A single turn carries every row of the set below to another of its rows. Some are shown first; where does it send the rows asked next?
K_187: [ 0.15 -0.65  1.26  2.43  0.23 -2.43  0.28  2.61  1.87  1.23  0.53 -0.06
 -1.65 -0.12 -2.12 -2.50]
K_440: [-0.45 -1.27  3.73  2.51  2.39  0.73 -1.47  0.07 -1.54 -0.36 -3.33 -0.50
 -0.65  1.64  0.16  0.71]
K_892: [ 2.20  2.97  2.13  0.16 -1.50 -1.82 -1.43  2.41 -0.51  1.75  1.93 -1.93
 -0.41 -3.58 -1.91  1.30]
K_321: [-1.53 -2.71  1.17  0.43 -0.37  1.44  1.65 -2.56 -1.14  0.11  1.13 -1.73
 -0.23  0.34 -3.72 -0.54]
K_536: [-1.80 -1.71  2.60  2.77 -0.66  0.42 -1.26 -0.11 -1.71  1.15 -0.83 -1.12
  1.71  1.92  1.60 -1.63]
K_152: [ 0.20  0.97  1.56 -1.67  0.70 -1.68  0.82  1.68 -0.97 -3.12 -0.69  0.94
  3.11 -0.82 -0.41 -1.36]
K_783: [-0.55  0.72 -0.01 -2.07 -1.89  0.99 -0.83 -1.52  0.62  0.13 -0.24 -0.66
 -0.14 -1.67 -5.21  0.58]
K_266: [-1.00 -0.38  0.92  1.65 -1.88  2.43 -3.33  1.67 -0.43  1.40  0.20 -0.83
  0.93 -1.64 -0.51 -3.10]
K_52: [-0.96 -0.68  2.18  2.94  1.54 -3.07  0.67  3.09  1.57  1.07 -0.54  0.06
 -0.79  0.61 -2.29  0.29]
K_578: [ 1.17  2.75  2.84  2.77 -1.05 -2.80 -0.28  0.79 -1.04  1.62  0.67 -3.80
  1.10  0.37  0.79  2.22]
K_737: [-0.42  0.40  2.13  2.00  2.45 -2.52  1.31 -0.29  0.16 -0.02  3.39 -1.15
  0.41  0.29  0.83  2.67]
K_3: [ 0.87  0.73  1.32 -2.79 -0.07 -1.52  0.32  1.48 -0.53 -2.42 -0.56  1.30
  2.43 -1.10 -0.71 -1.60]
K_750: [-0.61  2.67  2.81 -1.44  1.70  3.09  1.36  2.19 -0.20 -1.47  0.72 -3.44
  0.60  0.90  0.61  1.38]
K_642: [-2.13  0.98  3.03  1.65  0.40 -1.24  2.92 -1.39 -1.97 -1.91 -1.24 -0.99
  0.95  0.70 -3.49  1.14]
K_685: [ 0.51 -2.48  0.70 -0.91  0.89  1.27  0.78 -2.65 -1.37 -2.50  1.57 -1.24
  0.66 -0.87 -2.51 -0.93]
K_764: [ 0.77 -1.97  1.08  0.22  3.92  1.34 -1.42 -1.02 -1.07 -2.29 -0.47 -1.21
  0.38  0.56 -0.09  2.56]
K_233: [-1.41  2.09  3.32 -0.23 -0.29 -1.39 -2.01  2.11 -2.02  0.04 -2.72  1.30
  2.39 -1.60 -1.37  0.91]
K_50: [ 1.01  3.03  3.37  2.60 -0.82 -2.71 -0.01  0.69 -0.85  1.80  1.17 -3.14
  1.23  0.64  1.05  2.15]
K_620: [ 2.42 -1.11 -0.07 -0.53  1.83  2.69 -2.50 -0.21 -1.25 -2.23  0.75 -1.44
 -0.59 -2.07 -1.17 -1.35]
K_523: [ 0.58  3.09  3.84  1.81 -0.83 -3.11 -0.67  0.66 -1.59  1.08  1.52 -3.31
  1.14  0.39  0.26  2.71]
K_357: [-0.48 -3.68  1.55  1.06 -0.48  2.31 -1.54  3.00 -0.12  1.18 -0.45 -2.96
  2.36  0.49 -0.64  0.53]
K_451: [ 0.82  1.58  3.33 -3.44  0.16  2.95  0.91  2.15 -0.68  0.12  0.63 -3.01
 -0.81  0.02 -0.21  0.68]
K_673: [ 2.43  0.78  1.85  0.97  1.05  0.00 -1.70 -1.04 -3.00 -2.17 -2.58 -3.15
  1.29  1.20  0.79  0.47]
K_928: [-0.01  1.19  1.80  3.70 -0.22 -3.28  0.24  2.86  1.18  0.92 -0.99 -1.10
 -0.40  0.68 -1.64 -1.84]
K_789: [-0.76  0.15  2.65  1.98  1.58 -1.99  0.58 -0.69 -0.16  0.26  4.27 -1.80
  0.27  0.94  0.78  2.21]
K_47: [-1.54 -2.74  1.35  0.97 -0.88  1.69  1.29 -1.93  0.36  0.74  1.11 -1.74
 -1.31  0.87 -3.61  0.08]
K_271: [-0.36 -2.37  1.07  1.17 -1.01  2.20 -2.23  3.05  0.53  1.12 -1.21 -3.34
  2.82  0.69 -0.35  0.78]
K_354: [ 1.17 -0.82  0.25 -1.76 -1.47  2.26 -2.70 -0.44 -0.04 -0.26 -0.48 -2.40
  0.82 -2.32 -4.23  1.63]
K_414: [-0.58  0.65  2.45  2.07  2.31 -1.75  1.31 -0.01  0.43  0.55  3.91 -0.90
  0.33  0.28  0.77  2.48]
K_203: [ 0.11  0.19  1.43  0.37  0.80 -0.19 -0.93  0.85  0.58  0.81  5.69 -1.04
 -1.00 -2.53 -1.43  0.88]
K_262: [-2.45  0.81  2.24  1.75  0.60 -0.40  2.02 -1.42 -2.22 -1.76 -1.44 -1.92
  2.16  0.46 -3.79  1.81]
K_872: [ 1.31  2.68  0.77  0.29 -1.92  0.13 -1.30 -1.29 -1.73 -2.51 -2.15 -3.50
  2.86 -0.55 -2.10  0.06]
K_644: [ 0.82  2.50  3.13  1.96  0.57  0.32 -2.58  1.24 -2.00 -1.41 -4.00 -0.44
 -0.17 -0.73 -0.80 -1.31]
K_784: [ 0.74 -0.55  0.93  1.42  0.81  0.03 -0.27  1.04  0.74  1.38  5.12 -1.56
 -1.30 -2.66 -1.12  0.27]
K_975: [ 0.83  0.19  1.52  1.06  0.63  0.28 -0.20  1.42  0.69  1.57  5.24 -1.12
 -1.10 -2.67 -1.13  0.09]
K_766: [-0.01  0.64  1.62  2.08 -0.18 -2.71 -0.85  3.78  2.24  1.76 -1.06 -0.16
 -1.05 -0.67 -3.07 -0.20]
K_622: [ 1.59  3.06  2.57  0.57 -1.95 -1.19 -2.21  2.09 -0.86  1.59  3.01 -2.90
 -0.14 -2.90 -1.88  0.91]
K_896: [-1.32  2.53  1.37  3.12 -2.69  1.33 -0.52  0.38 -0.50 -0.05 -1.91 -3.93
  1.08 -0.05 -3.82  0.58]
K_944: [-1.09  2.84  0.30  1.82 -2.71  1.02 -0.93 -0.85 -0.66 -0.46 -1.79 -3.74
  1.82 -0.20 -3.69  0.10]
K_657: [ 2.87  0.79  1.48 -0.81  0.54  1.37 -3.72  1.35 -2.24 -1.08 -2.46 -2.49
  0.42 -2.21 -2.12  1.60]
K_680: [-0.10  1.21  3.35 -1.95  1.49  3.46  1.82  2.36 -1.22 -0.96  1.52 -3.17
 -0.32 -0.01 -0.01  0.21]
K_89: [-2.52 -0.81  1.75 -1.20  1.74 -0.24 -1.37  0.45  0.29 -0.34  0.24  3.28
  0.99 -1.08 -0.81  0.63]
K_940: [-0.56  2.18  0.25 -1.40 -2.04  0.54 -0.24 -0.89  1.31 -0.68 -0.11 -0.05
 -0.80 -1.82 -4.99 -0.02]
K_474: [ 0.10 -1.18  1.77  0.20  2.50  1.27 -1.58 -0.78  0.17 -1.24 -0.98  1.76
 -2.11  0.17 -0.33 -1.70]
K_33: [ 0.49  2.99  2.65 -2.64 -0.03  2.63  0.50  1.74  0.07 -0.48  0.10 -3.60
  0.09  1.15  0.78  0.92]
K_695: [ 0.48  0.31  1.38  1.01  0.84  2.72 -4.18  1.63  0.58  0.03 -2.14 -0.03
 -1.64 -1.71 -1.78 -0.73]
K_182: [ 2.05  3.24  2.78  0.37 -1.66 -1.51 -1.41  2.43 -0.53  2.30  2.10 -1.91
 -0.03 -3.00 -1.63  1.31]
K_306: [-1.05 -1.37  1.97  1.66  1.41  0.74  0.28 -1.49 -1.93 -2.17 -1.20 -3.18
  2.85  0.84 -2.10  3.19]

K_357 goes to K_3
K_182 goes to K_50
K_750 goes to K_680
Now these:
K_187 goes to K_766
K_783 goes to K_944
K_896 goes to K_642
K_266 goes to K_233
K_695 goes to K_644
K_872 goes to K_306
K_203 goes to K_622
K_578 goes to K_737
K_657 goes to K_673

